In the rows, 128 means zero.
Each path is a new rotation, seen through one point. The rows after it are directions, each followed by how far the rotation turns it, in degrees a step (0 if it stays put).
Each turn is a multiple of 5 degrees from 10 to 175, or 0.
Each row of a path follows its step; steps can be skipped.

step 2: [134 127 125 138 131 135 140 122 130 131 129 127 125 135 125 118 132 132
 131 135 124 135 115 131 127 127 131 126 139 129 130 134 131 132 125 130
 138 126 118 126 130 123 135 132 131 132 131 133 122 135 133]
step 6: [119 130 127 112 132 131 133 133 134 124 129 140 120 129 124 130 116 130
 125 133 130 126 127 126 129 132 132 135 131 126 124 124 131 125 123 140
 124 124 126 131 123 126 141 127 128 124 136 129 123 129 125]
step 8: [126 141 132 121 131 140 130 118 133 126 127 130 127 138 132 129 123 129
 118 123 122 126 133 119 131 129 128 116 127 129 129 126 127 126 124 121
 128 128 135 123 127 129 141 130 130 129 133 128 134 126 138]
step 16: [132 129 120 132 127 126 120 142 125 124 124 122 133 126 125 125 125 134
 125 132 128 130 124 131 126 122 123 143 122 133 118 132 118 122 117 124
 133 131 125 129 130 137 132 129 124 120 124 121 127 127 129]
step 17: [129 122 127 135 141 128 126 127 130 128 131 128 135 129 130 123 132 127
 124 126 133 123 128 127 133 124 122 117 131 127 136 122 115 122 135 115
 132 127 122 118 132 129 130 123 127 138 131 134 122 135 124]
step 25: [125 135 119 117 129 131 129 121 139 138 126 118 116 124 128 129 129 132
 121 137 125 128 134 134 124 131 116 136 130 134 125 128 128 125 124 133
 126 133 133 132 119 130 132 132 131 132 126 127 131 128 132]
step 31: [117 140 126 125 122 125 135 133 129 126 128 132 146 129 121 133 131 124
 131 131 126 120 127 123 131 125 123 137 128 128 128 128 126 128 126 133
 132 132 132 129 136 130 130 137 140 126 121 132 130 137 129]
Speeds:
[129 127 130 128 128 128 126 128 125 128 128 128 131 127 129 127 128 125
 126 127 125 127 132 128 128 130 127 128 127 127 128 127 127 131 130 128
 128 128 126 128 130 130 128 127 128 129 130 133 128 128 129] : 110
[127 127 129 128 128 127 127 130 126 128 129 127 127 131 128 126 125 127
 131 125 129 130 129 128 126 127 128 128 127 129 127 130 126 128 129 125
 127 127 125 128 125 131 129 129 129 130 128 128 128 128 125] : 60
[129 128 131 126 128 129 127 127 130 130 128 129 126 129 125 128 128 130
 126 127 130 128 129 127 127 129 127 128 127 131 126 130 130 131 127 128
 126 127 128 126 128 126 128 131 127 129 129 130 128 128 125] : 20
[128 127 126 126 130 130 126 129 129 130 128 128 126 128 130 130 129 129
 127 128 129 126 128 126 129 126 125 129 127 127 127 126 126 128 128 127
 129 130 130 127 127 130 131 128 125 127 131 127 128 127 127] : 40

step 7: [132 127 128 136 138 132 132 133 132 129 121 118 133 127 127 135 130 134
 132 135 132 124 135 138 125 135 132 132 124 131 132 125 124 128 120 126
 128 119 126 117 126 127 127 129 130 136 126 129 127 138 125]
step 9: [120 130 124 123 130 122 124 124 121 124 132 129 122 139 129 125 120 130
 126 132 129 126 125 131 128 131 128 127 137 119 138 128 127 123 128 123
 124 131 124 131 137 129 118 136 134 123 131 138 129 126 124]
step 16: [134 127 130 121 128 127 124 124 133 128 122 131 128 118 124 124 135 129
 137 133 133 137 132 126 121 121 126 134 125 118 119 135 126 128 135 124
 124 127 139 125 128 133 119 124 130 131 127 124 131 130 130]
step 17: [119 131 137 133 126 130 126 119 121 128 134 124 124 135 129 131 130 124
 129 130 138 131 123 124 129 137 140 123 128 127 131 126 122 123 127 125
 131 135 121 134 133 131 123 127 132 137 131 130 123 125 124]
step 20: [120 126 131 133 128 125 117 134 131 125 122 133 129 131 139 130 134 133
 132 124 129 133 122 123 133 130 129 131 135 130 131 128 131 122 126 135
 125 124 122 130 128 141 124 133 129 121 132 131 117 134 132]
step 27: [131 133 126 116 129 127 132 124 129 131 128 127 117 126 128 128 131 129
 127 125 127 121 143 119 135 130 124 121 128 120 130 120 121 125 133 130
 120 129 131 129 128 130 127 125 124 133 127 133 139 134 123]
step 30: [134 129 131 127 126 123 137 133 124 128 122 137 131 129 129 131 131 130
 127 135 128 121 128 118 134 126 130 123 119 134 122 132 126 131 125 127
 124 140 125 116 129 129 125 131 134 126 124 135 134 131 132]
Speeds:
[128 129 131 127 128 131 130 129 128 128 131 126 130 130 126 130 126 126
 126 129 124 128 129 126 127 127 126 129 129 130 126 127 127 128 128 129
 128 127 128 126 126 128 127 128 130 128 128 131 128 128 128] : 90

step 10: [133 128 122 131 129 138 126 132 127 119 136 129 126 133 133 131 132 132
 123 124 124 135 129 129 140 131 120 125 123 125 117 126 130 123 130 133
 133 134 129 132 120 127 125 122 127 129 125 127 120 139 124]
step 12: [124 132 125 126 128 121 124 131 130 133 146 119 126 123 128 128 122 134
 134 127 131 130 130 124 138 123 121 128 131 122 127 127 124 129 135 130
 125 125 126 131 133 129 135 134 125 127 127 117 120 124 126]
step 16: [124 132 127 138 130 126 130 124 132 131 132 129 129 129 128 137 115 136
 123 133 127 129 131 130 127 123 133 137 132 130 129 123 126 119 133 136
 133 127 125 126 128 129 125 140 133 131 131 128 134 134 116]
step 19: [124 128 128 128 117 120 130 131 131 124 137 135 127 127 129 130 125 128
 123 136 120 124 123 132 130 130 130 119 129 130 126 125 131 129 132 131
 136 132 122 129 131 125 116 134 126 123 128 125 127 140 116]
step 20: [124 125 125 142 133 125 127 132 131 127 127 132 122 123 119 129 123 130
 122 133 129 125 123 127 123 129 124 126 116 125 126 135 132 119 130 131
 119 132 122 129 138 132 135 127 130 127 120 129 136 123 127]
step 26: [123 135 124 125 121 128 132 127 129 125 124 119 131 130 126 124 134 124
 123 128 137 130 119 133 137 126 125 136 124 125 119 123 129 126 118 135
 129 128 129 127 132 128 130 128 116 128 116 123 126 133 127]
step 30: [140 132 125 118 130 127 138 128 134 127 126 128 133 129 122 125 121 130
 121 120 136 127 122 130 133 130 127 130 130 133 122 130 132 128 132 132
 132 115 132 137 130 129 120 132 130 134 132 125 132 122 126]
Speeds:
[128 131 127 126 127 131 130 127 132 127 129 129 126 129 128 130 127 128
 128 129 127 127 128 127 128 127 127 129 133 128 129 129 128 130 127 129
 128 126 129 127 129 130 128 130 128 127 125 129 127 129 129] : 155

step 0: [128 127 128 128 131 133 134 131 125 133 134 124 129 124 134 122 114 132
 125 124 134 120 128 127 133 125 124 128 131 124 118 136 118 129 132 131
 132 132 120 129 124 132 135 118 129 125 123 132 129 122 129]
step 3: [123 122 125 131 127 130 138 131 128 128 127 123 129 123 126 129 124 130
 133 111 125 124 129 128 134 119 130 126 118 130 122 130 133 132 136 133
 128 132 121 121 120 129 125 127 131 132 118 124 129 125 132]
step 6: [127 130 128 127 121 141 125 136 124 131 132 137 126 126 131 126 130 131
 133 126 130 131 129 117 137 130 126 131 124 136 122 131 126 130 133 130
 123 140 122 125 121 130 127 132 128 121 121 124 129 129 138]
step 7: [129 121 129 127 121 131 130 132 137 140 136 119 127 134 125 131 125 133
 125 129 128 127 130 127 127 122 131 128 127 121 121 138 124 129 125 131
 135 139 122 129 131 133 136 128 124 128 129 126 138 125 126]
step 18: [124 123 128 131 126 132 129 130 119 132 126 123 122 122 117 120 126 137
 139 128 128 127 133 126 121 124 123 133 124 126 118 129 122 130 137 135
 125 139 126 128 125 123 131 126 126 124 130 132 129 130 133]
step 20: [125 130 128 134 130 138 126 125 135 129 130 129 127 140 126 120 130 130
 124 129 132 137 133 130 133 129 125 133 124 122 134 130 138 124 131 135
 129 124 128 134 130 132 119 127 134 122 132 132 130 140 119]
step 26: [124 129 120 140 129 132 125 126 128 132 128 115 127 136 123 120 125 131
 121 124 128 133 129 133 129 126 134 129 120 123 115 137 128 127 127 129
 131 122 126 128 130 129 131 131 130 137 135 126 130 123 126]
Speeds:
[126 127 132 128 129 128 125 128 130 126 125 129 129 128 130 128 129 125
 128 128 127 129 129 128 130 128 129 128 127 130 128 127 127 128 128 127
 128 128 129 130 127 129 128 131 128 125 129 131 127 131 129] : 95
[126 129 127 128 128 128 128 126 127 125 128 128 128 131 127 125 126 126
 128 126 129 128 127 130 131 132 127 129 128 130 126 128 128 127 126 129
 129 125 129 127 127 128 129 127 127 129 125 128 129 128 127] : 65

step 1: [128 132 131 130 120 127 125 119 126 130 120 130 127 130 136 134 125 127
 133 130 125 138 127 131 128 138 128 132 140 132 129 124 131 120 128 121
 132 125 132 123 124 128 128 121 125 127 129 126 130 140 123]
step 3: [125 129 119 122 122 124 133 124 140 133 132 124 132 129 133 130 129 129
 128 132 119 137 123 124 128 133 137 126 127 129 133 125 125 123 139 132
 129 128 125 126 137 123 130 128 129 128 127 128 136 132 127]
step 4: [126 132 126 119 120 126 132 119 138 130 131 130 135 126 129 125 130 129
 132 132 125 131 121 125 126 132 128 134 133 124 130 121 125 134 133 136
 132 128 122 133 132 129 131 128 126 117 120 132 140 129 128]
step 6: [131 128 131 119 127 130 131 125 129 132 123 131 127 128 133 134 128 127
 131 133 131 136 127 121 119 132 126 127 131 133 132 128 125 126 122 126
 131 137 125 129 113 130 120 128 128 131 127 127 141 138 126]
step 16: [126 132 133 119 131 127 137 124 132 139 123 131 132 129 130 130 127 128
 127 138 121 135 119 123 120 134 130 126 126 134 128 124 127 136 128 128
 126 130 121 133 126 127 128 132 131 122 130 131 137 131 130]
step 20: [123 126 128 125 122 130 129 128 131 136 131 128 131 130 136 135 120 133
 131 133 123 136 131 128 128 138 139 132 127 130 125 128 127 127 133 126
 135 118 129 132 130 119 126 131 125 125 126 125 141 130 124]
step 28: [130 128 124 124 124 132 140 125 128 133 116 132 136 136 132 132 125 130
 124 133 129 135 119 123 126 135 127 133 131 138 135 133 127 128 129 132
 130 130 126 129 129 121 124 122 129 127 126 129 131 135 133]
Speeds:
[129 129 125 127 128 125 125 129 127 129 130 128 127 129 127 128 128 129
 129 127 127 130 125 128 127 129 128 130 126 127 129 128 126 128 126 126
 128 129 129 128 128 129 125 130 128 124 127 125 129 127 126] : 25
[130 126 128 129 128 128 128 130 128 131 129 128 126 130 126 129 126 129
 124 127 129 127 128 129 128 127 128 129 129 130 127 127 129 129 129 125
 129 123 131 126 128 127 129 126 125 128 125 127 129 129 128] : 35
[125 128 130 129 129 129 128 126 129 126 129 128 125 129 131 126 124 127
 130 126 128 126 128 127 127 130 128 129 126 127 127 126 128 129 128 125
 129 128 128 130 127 129 129 130 127 127 127 128 130 128 131] : 70
[127 127 130 128 133 128 129 128 127 130 128 128 126 128 126 130 130 127
 128 127 129 127 127 129 126 128 128 129 129 132 128 125 128 129 129 129
 128 127 127 127 127 130 125 130 129 126 131 129 126 129 129] : 40

step 5: [127 118 126 131 116 132 129 136 121 126 137 125 130 132 117 127 135 131
 136 138 128 126 134 133 134 136 126 130 131 132 133 123 132 135 135 132
 130 135 127 124 118 123 123 130 131 129 125 128 130 138 124]
step 15: [117 132 132 131 127 128 124 133 126 121 136 129 136 138 133 129 127 123
 137 137 124 127 119 131 138 121 123 132 122 117 130 131 124 134 123 123
 124 129 129 122 125 132 134 122 123 128 125 127 125 129 140]
step 17: [136 126 126 124 123 132 135 135 130 132 133 127 128 130 126 121 117 129
 134 134 128 129 126 131 126 118 133 131 116 127 129 133 130 124 125 126
 134 124 113 128 140 138 117 124 133 132 127 124 129 122 128]
step 19: [133 129 138 124 136 120 134 131 127 134 128 130 126 135 130 129 127 139
 132 126 136 125 123 134 118 128 129 127 129 121 122 127 131 143 130 134
 136 132 133 127 133 128 128 134 134 131 127 140 132 119 132]
step 23: [139 134 137 141 117 133 127 136 126 126 136 129 136 124 126 125 132 135
 133 120 119 128 127 131 131 131 125 128 133 129 127 131 126 126 121 125
 124 136 124 119 128 136 131 133 130 128 138 131 129 134 131]
step 24: [132 128 123 134 131 130 127 127 128 121 126 135 124 130 131 135 127 127
 137 139 127 119 138 130 132 129 116 122 127 122 125 133 127 138 120 124
 129 130 131 132 133 126 123 121 134 136 128 116 133 136 134]
step 30: [124 128 131 130 128 121 122 129 120 125 125 129 123 130 122 124 127 140
 134 123 125 130 122 124 135 126 132 120 125 128 127 120 132 138 119 130
 140 128 132 121 114 131 131 120 131 127 119 131 132 135 131]
Speeds:
[129 128 126 127 127 127 126 127 129 130 130 129 127 130 131 130 126 129
 130 130 128 128 127 127 126 126 130 128 125 126 128 129 132 129 128 127
 126 126 128 129 129 127 130 126 127 130 129 129 129 130 129] : 160
[127 128 128 129 128 131 124 131 129 128 129 128 127 127 126 128 128 129
 128 127 126 128 126 129 125 124 125 128 128 128 129 130 129 126 130 131
 126 128 127 126 128 129 125 129 126 127 131 128 127 128 127] : 125
[130 129 129 126 131 129 127 130 128 129 127 128 131 125 130 127 127 129
 129 127 126 127 127 128 127 130 127 130 127 127 129 129 126 127 129 127
 132 126 128 130 131 126 127 127 127 131 128 125 129 127 129] : 45

step 4: [134 120 122 130 123 140 133 137 128 121 126 123 130 125 115 131 127 136
 132 125 120 124 125 130 127 124 134 124 132 124 134 132 130 134 120 142
 127 125 136 125 124 131 131 132 124 127 132 125 130 133 128]
step 11: [128 126 133 138 131 122 130 120 127 118 130 129 120 132 123 127 136 124
 133 124 127 125 126 122 132 121 134 128 123 118 130 124 133 123 126 132
 139 121 131 134 131 139 128 131 125 141 129 128 134 131 131]
step 12: [136 122 121 131 123 133 127 138 137 130 138 120 129 124 133 133 129 130
 133 125 126 120 124 119 124 124 129 127 125 135 120 133 131 123 125 132
 127 122 124 125 119 119 129 134 132 130 121 120 133 131 128]
step 18: [126 126 139 135 125 135 125 129 136 133 130 133 124 141 128 134 135 134
 136 121 129 134 125 130 125 127 128 137 136 138 122 131 129 122 126 120
 122 123 130 128 130 134 131 135 126 135 132 127 127 126 120]
step 20: [127 122 126 130 125 137 134 129 128 124 132 127 125 133 120 140 131 135
 132 125 115 123 128 128 116 130 129 125 126 137 143 129 133 124 125 129
 132 121 132 129 131 126 132 134 128 127 126 123 129 126 136]
step 22: [124 125 135 129 133 129 133 131 137 118 131 134 124 129 119 134 132 123
 136 128 132 130 131 124 123 124 132 130 124 134 126 123 129 127 118 124
 124 129 128 122 137 126 121 130 121 141 133 137 137 124 132]
step 30: [128 118 134 137 119 125 125 116 131 121 123 125 121 128 130 127 125 131
 140 126 139 131 122 127 130 118 124 130 129 125 127 128 133 121 125 120
 127 133 134 127 129 123 132 124 130 136 132 127 134 125 133]
Speeds:
[129 129 128 127 127 128 130 127 127 127 130 128 127 128 126 130 126 127
 125 127 127 128 130 130 130 129 129 130 128 131 130 126 130 128 128 128
 128 126 130 126 129 133 127 131 126 129 130 129 128 129 127] : 160
[130 127 129 128 122 130 131 129 127 128 127 127 129 129 128 127 127 129
 128 127 130 128 127 130 129 127 129 129 129 127 126 132 126 129 127 128
 125 129 127 126 130 129 129 129 128 128 126 130 129 128 128] : 125

step 7: [131 134 135 128 120 136 134 127 135 136 132 123 129 119 123 124 124 124
 130 130 137 132 129 127 128 125 137 134 133 123 139 136 123 132 131 121
 131 138 128 126 132 138 122 128 128 134 126 134 129 129 123]
step 11: [126 128 128 125 131 119 131 139 140 128 125 126 134 128 125 129 136 135
 138 133 117 129 137 135 129 133 128 129 123 126 128 123 129 130 134 124
 134 126 123 125 130 127 130 133 130 133 118 118 137 125 126]
step 14: [140 125 130 122 128 128 128 133 138 123 132 123 123 128 132 122 133 125
 122 127 130 129 126 124 135 139 119 132 121 125 129 118 134 127 130 126
 134 131 129 128 125 127 130 139 123 132 118 128 133 118 135]
step 15: [128 141 131 133 124 125 125 132 137 128 125 119 130 122 128 127 129 136
 136 126 135 139 126 123 128 129 123 130 127 124 124 128 129 122 121 134
 124 136 129 125 123 131 127 129 136 124 145 128 123 130 130]
step 20: [142 130 138 122 124 124 130 131 141 130 123 124 121 126 129 119 127 132
 124 125 131 139 130 127 130 126 121 125 124 117 124 127 133 126 120 132
 124 128 131 127 124 124 129 135 138 126 127 127 122 123 124]
step 24: [136 138 121 129 127 122 131 137 127 123 130 126 134 128 124 129 123 128
 127 131 132 130 126 132 128 117 141 130 117 127 133 137 129 125 131 129
 126 131 121 120 129 121 126 123 113 122 132 128 131 125 128]
step 29: [132 137 124 120 135 123 130 134 132 131 134 129 134 137 127 134 125 129
 124 126 125 124 128 123 126 121 139 128 117 123 136 134 123 124 132 136
 128 123 125 126 118 120 120 129 131 130 129 123 122 129 121]
Speeds:
[127 128 128 129 127 130 127 127 126 129 127 127 130 127 129 128 125 126
 130 130 127 127 129 127 127 128 127 130 129 130 129 127 128 130 129 126
 130 130 129 127 126 128 125 128 131 127 124 125 126 130 128] : 10
[128 129 130 126 127 130 124 128 128 128 126 130 127 130 129 129 128 130
 127 128 126 128 127 127 129 129 128 126 123 127 127 128 127 127 130 127
 129 130 127 128 125 128 128 128 129 127 129 128 128 128 125] : 125
[127 130 128 132 128 128 130 129 127 126 131 129 128 127 127 129 130 130
 129 128 126 128 128 128 128 129 129 126 130 128 127 128 125 126 130 129
 132 127 128 129 128 125 126 126 127 127 126 128 127 127 124] : 60

step 0: [122 131 120 129 130 123 122 121 135 117 127 128 130 128 128 139 131 128
 130 130 123 136 133 127 128 132 128 122 123 130 129 133 125 113 134 125
 124 125 121 127 127 128 128 133 140 134 122 132 131 124 118]
step 4: [136 130 128 119 119 128 127 136 125 123 131 121 127 132 122 130 114 121
 131 124 130 128 119 130 143 121 119 129 124 129 129 131 133 138 133 129
 124 126 124 130 124 129 126 129 136 124 130 125 130 128 130]
step 8: [125 117 133 134 126 128 124 121 128 127 126 129 130 120 140 122 122 135
 128 124 121 131 139 129 133 132 128 125 119 122 123 123 128 128 127 126
 133 124 130 136 128 130 123 132 128 127 135 121 114 126 132]
step 15: [129 138 132 117 131 122 136 135 126 127 129 121 128 135 126 122 129 131
 130 124 127 119 130 132 122 129 136 124 128 128 133 130 130 130 131 133
 133 115 126 133 122 133 128 123 119 130 133 113 133 126 128]
step 21: [120 129 139 125 128 119 128 131 113 122 134 127 126 121 128 123 131 129
 134 127 117 136 118 126 126 133 135 124 125 125 132 125 130 133 124 122
 124 123 126 132 125 127 126 136 132 124 126 117 134 130 129]
step 26: [117 125 122 122 129 119 138 132 122 125 128 138 121 133 126 123 127 127
 126 131 128 126 136 128 138 127 131 131 141 124 141 123 129 132 132 126
 131 135 125 132 130 127 130 127 135 126 133 126 137 126 128]
step 30: [128 129 123 124 123 135 128 122 125 124 119 131 118 116 127 120 126 126
 137 128 129 136 121 126 130 125 136 127 124 128 121 121 130 117 133 133
 127 119 129 125 137 131 127 135 131 132 121 135 128 134 127]
Speeds:
[128 130 127 128 128 128 126 126 130 128 129 129 129 132 128 126 131 127
 132 127 127 130 128 130 127 129 130 129 128 126 126 127 129 130 129 129
 128 125 127 126 126 127 128 130 128 126 128 130 129 129 128] : 120
[126 128 129 127 129 127 129 125 129 129 126 129 129 125 128 129 128 129
 127 129 129 128 130 131 129 129 129 126 130 125 128 127 126 129 132 130
 124 127 129 129 129 125 126 127 128 130 129 129 128 130 130] : 60
[129 127 126 128 129 130 128 130 127 127 131 127 129 129 128 129 128 125
 130 130 132 126 128 127 127 127 127 127 126 127 131 126 127 128 132 128
 128 129 129 127 126 126 127 129 127 128 127 125 129 127 129] : 35
[129 126 126 129 128 129 129 129 126 131 129 128 128 125 129 129 128 130
 128 125 129 130 125 130 128 127 127 126 126 130 128 128 131 130 129 128
 129 126 130 127 128 127 129 128 127 128 130 130 130 131 127] : 125
[125 129 127 129 127 130 131 128 127 127 126 130 129 128 129 125 127 132
 130 130 129 127 128 128 129 126 127 128 125 129 126 127 129 130 127 131
 129 131 126 129 128 126 129 129 129 127 126 127 128 130 130] : 115

step 0: [133 131 130 131 130 128 123 133 131 136 120 114 135 123 129 140 134 134
 128 120 133 121 119 132 130 123 130 131 132 134 128 126 124 124 131 126
 123 126 129 121 141 127 133 120 132 131 135 128 123 126 126]
step 5: [134 120 134 121 131 131 124 133 119 124 128 125 133 124 123 133 130 128
 124 116 135 122 121 125 132 124 131 127 123 132 121 136 122 127 141 117
 123 129 128 129 135 121 134 128 128 126 128 126 137 129 129]
step 8: [137 121 133 130 120 128 121 138 125 129 131 117 123 129 130 139 131 129
 130 120 126 131 122 132 137 137 133 131 132 123 133 127 123 123 131 130
 131 127 119 132 132 120 120 121 131 130 128 130 122 122 126]
step 13: [129 127 133 127 120 127 136 129 117 123 128 124 127 134 123 135 137 128
 124 121 129 125 127 124 133 134 132 127 129 128 129 126 125 130 137 128
 125 121 127 125 139 117 122 124 131 114 133 127 124 139 127]
step 17: [128 126 125 123 123 131 121 139 137 133 125 125 136 122 131 134 131 128
 130 114 128 128 115 129 129 135 132 135 129 132 129 128 124 119 130 121
 130 132 119 121 137 130 130 122 128 128 124 125 131 122 130]
step 24: [130 131 134 134 127 117 129 136 129 132 129 124 132 129 118 134 138 123
 125 131 122 127 125 128 129 125 133 125 134 132 141 132 118 119 125 128
 131 124 129 127 140 118 123 125 127 128 132 129 124 133 118]
step 28: [131 114 129 118 134 130 126 135 131 129 126 130 131 127 130 130 134 122
 120 125 126 115 127 121 127 136 130 131 125 129 129 138 128 127 138 115
 134 122 128 123 134 130 130 131 128 122 120 128 132 123 131]
Speeds:
[129 125 128 129 126 129 127 127 129 127 127 131 128 130 128 129 130 128
 130 127 127 127 129 129 127 130 130 131 128 130 128 127 129 129 131 128
 129 124 127 128 125 130 128 129 129 127 128 126 128 132 127] : 120
[128 125 125 131 127 126 128 129 126 127 126 126 127 127 126 125 128 130
 128 129 128 127 129 128 127 128 127 127 129 126 128 128 130 128 127 128
 126 127 125 129 127 127 126 128 130 127 129 129 125 128 130] : 60
[123 130 130 131 127 126 127 127 127 130 127 130 127 129 128 127 127 127
 126 130 130 127 127 126 130 128 129 128 126 129 129 128 129 126 128 128
 128 127 127 128 128 125 129 129 128 127 128 129 126 130 125] : 125
[129 127 130 128 130 126 127 127 128 128 129 126 127 126 128 130 128 129
 128 132 128 126 130 128 127 132 126 130 128 129 132 129 128 125 125 127
 130 127 129 130 128 129 128 129 128 128 127 128 129 129 128] : 85
[126 126 124 128 129 126 128 127 129 126 126 128 131 129 129 129 128 128
 124 128 127 127 128 129 128 129 128 129 129 130 128 124 126 126 129 126
 127 130 130 128 130 129 128 128 130 126 128 130 129 126 127] : 65
